Rotation paths and how fast each direction turns (degrees each step):
Each turn is a multiple of 5 degrees from 10 to 175, or 0.
Each row of a path follows its step; steps can be skipped.
Rotation 1:
step 2: [20 -27 5 -1 34 5 4 -7 -2 -16 -8 -20 8 11 -17 8 -16 -16 -25 15 -26 -5 23 -15 7 10 -26 4 -33 43 8 -17 -32 12 18 26 17 -23]
step 7: [7 -16 -10 -46 13 -8 18 -10 -23 -9 -14 36 -18 -9 -16 18 -7 38 18 1 -7 28 -1 -19 -9 -4 17 -4 -21 12 34 -24 -21 29 -18 18 4 0]
step 9: [9 -5 -17 5 -15 -16 7 -7 -1 -3 -34 -6 -18 -5 4 52 -13 20 7 -14 -13 14 36 3 -7 10 6 -23 9 17 -53 16 -13 -8 25 -24 -15 -19]
step 14: [14 -5 -19 13 -16 -1 1 7 10 8 -20 25 -14 -5 4 20 -12 17 -40 -23 -12 9 1 -14 14 16 -31 34 -19 -16 -11 -12 8 45 3 -47 -8 7]
step 15: [1 -14 -14 17 31 1 -1 -11 32 -19 -20 -3 -1 -34 -4 32 4 -14 -35 -5 3 -25 19 -47 13 -4 11 2 10 5 -2 7 39 -7 -12 -5 24 -21]
step 16: [-5 1 -15 9 -3 -31 -21 8 8 7 -8 -15 -28 -12 -19 0 -32 40 4 26 8 11 -14 -48 9 -19 -1 22 16 14 -5 -29 -14 -9 -30 20 -8 -25]
step 18: [20 -19 7 -14 -25 -12 49 2 -10 7 2 -20 23 -29 12 -1 -5 15 -13 -37 2 5 47 -19 3 17 -22 8 -8 3 -5 3 -3 -2 -16 13 -24 -39]
step 19: [1 -39 -18 28 3 -9 -5 1 -26 7 -23 0 -15 7 12 -6 -11 5 -9 12 11 19 3 -22 11 5 -22 -1 -20 43 -9 54 38 17 -2 2 -24 -11]
step 22: [-3 1 4 10 20 -48 -22 12 -14 -21 -10 3 9 -22 0 27 -24 -13 9 0 4 -5 12 40 -3 10 -22 -6 -20 -6 -33 2 0 -4 -42 33 -12 -24]
step 25: [5 -2 -18 21 -1 5 6 -23 -8 1 -11 -33 -25 -11 26 36 -20 25 -26 16 5 -28 -22 -22 -16 19 -20 -30 -9 0 -5 -2 -24 19 -17 24 23 -3]
Speeds:
[7 4 1 4 3 3 -20 4 5 4 -10 -7 1 -4 1 4 5 10 -4 -9 3 -11 -7 3 2 0 14 0 0 5 8 -5 0 -5 -1 6 -10 3] : 70
[8 -4 -12 4 1 2 -7 -1 -5 -3 1 4 5 -5 -6 1 3 9 -4 -8 6 13 3 -10 4 5 0 12 4 -6 -9 9 0 -7 -15 -4 4 -3] : 10
[8 4 -1 -9 1 -2 0 2 -10 1 -11 -1 -3 1 4 8 0 0 15 0 -2 -1 -6 7 -8 6 10 -12 -5 -11 -8 12 -4 4 -5 -1 7 5] : 25
[-7 4 -1 -5 -4 2 3 13 4 -11 -7 4 -11 14 -4 -6 1 2 -5 -2 -3 7 -6 -3 -8 12 4 4 -8 14 0 1 7 -1 -6 -5 -4 5] : 155
[4 -6 3 7 8 4 -4 8 -11 0 -7 -5 9 -1 -7 -14 0 -5 -10 5 -16 3 4 15 -3 -3 -2 2 1 0 -8 1 1 -1 1 0 -1 8] : 40
[6 10 8 -7 5 1 7 5 -12 4 11 7 -3 -5 -6 1 13 9 -2 -3 -3 -3 -5 -3 5 -6 -2 4 -8 -7 6 -6 2 4 0 -15 -3 9] : 110
Rotation 2:
step 4: [8 -14 30 3 17 20 -10 39 2 -25 5 7 16 -25 0 4 -8 26 -38 3 1 -5 28 -30 -23 31 -9 -18 -35 6 17 -13 9 23 2 -4 27 2]
step 7: [-13 -14 20 0 9 5 11 -14 -10 29 17 16 6 -4 -7 -15 29 43 -9 -17 -35 30 11 40 1 -1 7 -11 10 7 4 13 -21 5 5 17 47 -22]
step 9: [-18 -22 -4 8 -11 35 -27 4 -5 18 6 2 -7 -8 22 54 -14 11 12 8 -32 4 18 9 -28 -16 24 19 -2 -2 21 -5 -38 2 21 10 19 2]
step 10: [20 -10 19 -2 17 18 -19 6 -10 18 32 -33 -7 -29 -20 33 19 12 20 -41 -5 -13 -27 -12 -30 -16 -18 -1 -10 20 15 -11 -11 9 2 19 3 28]
step 11: [8 -1 29 -3 19 21 17 -21 -29 -12 15 3 0 -11 -1 38 -14 32 7 20 -3 -37 21 -27 21 -16 3 -6 -5 33 23 -11 2 25 6 24 15 -10]
step 13: [22 -40 30 -2 8 -27 -25 14 3 -28 4 23 15 -8 0 12 -3 26 23 15 -26 7 -4 -3 -4 9 14 -7 -16 -16 -2 -25 32 26 11 27 25 -20]
step 15: [-8 -39 -7 4 14 6 -6 -9 30 -23 -20 2 -2 1 -44 -4 12 -18 -19 3 -46 -18 -12 -4 7 10 1 23 -14 15 15 4 -18 32 23 15 32 2]
step 19: [23 -20 8 -50 -11 13 -33 -10 -16 2 -5 -29 -5 -17 -15 -5 4 12 19 -28 -7 -11 4 -15 -2 -17 -3 -27 -15 7 -7 -14 -6 51 -8 -32 6 1]
step 20: [6 -16 -5 -5 9 12 -1 28 -18 -6 -10 -28 -39 0 10 35 -15 8 6 25 -5 -15 -1 -23 32 14 18 -10 -10 -14 22 -40 14 31 3 -12 22 -24]
step 23: [-12 -19 46 -16 -13 10 12 21 13 15 -18 -14 9 45 -1 -37 -12 -7 -2 8 9 15 19 19 4 4 -17 -6 -3 11 33 -7 -32 28 -5 5 26 -23]
Speeds:
[-9 0 14 10 -3 -4 -9 -3 -10 -3 -9 8 -2 -1 1 3 12 -5 7 -3 5 1 -10 -2 -9 5 7 -2 7 3 2 -7 -6 0 4 2 -14 0] : 90
[-1 6 -4 -12 5 -1 -11 6 6 1 -2 5 -6 10 -14 -4 3 -3 5 -14 10 -7 -2 0 -8 -12 -4 -6 2 2 -1 0 -4 -9 -7 2 6 -6] : 160
[1 -5 -3 -1 9 1 0 -17 4 -1 -8 4 9 0 -13 -4 -13 5 6 0 -3 -2 -7 -4 5 -5 2 6 -4 -11 2 -13 3 -6 3 3 -7 7] : 20
[7 2 -1 -9 -5 -1 -8 -7 10 -4 -4 5 2 10 5 10 3 -2 -16 6 -10 0 -4 -2 2 -12 3 -10 7 2 5 7 0 2 3 -3 -9 8] : 110
[14 -2 4 3 5 -5 -2 1 -19 3 -4 4 -2 -2 -6 6 -2 -1 -7 3 7 -6 2 -7 -2 -3 5 -8 -13 -9 2 5 11 2 -9 -8 -1 -4] : 45
[-5 -1 -9 9 -5 -2 -2 -5 6 3 -1 -9 -2 2 3 -5 6 4 0 7 -5 -7 -19 0 -5 -1 16 -3 -3 -9 -2 5 -2 0 -5 -1 13 -9] : 55
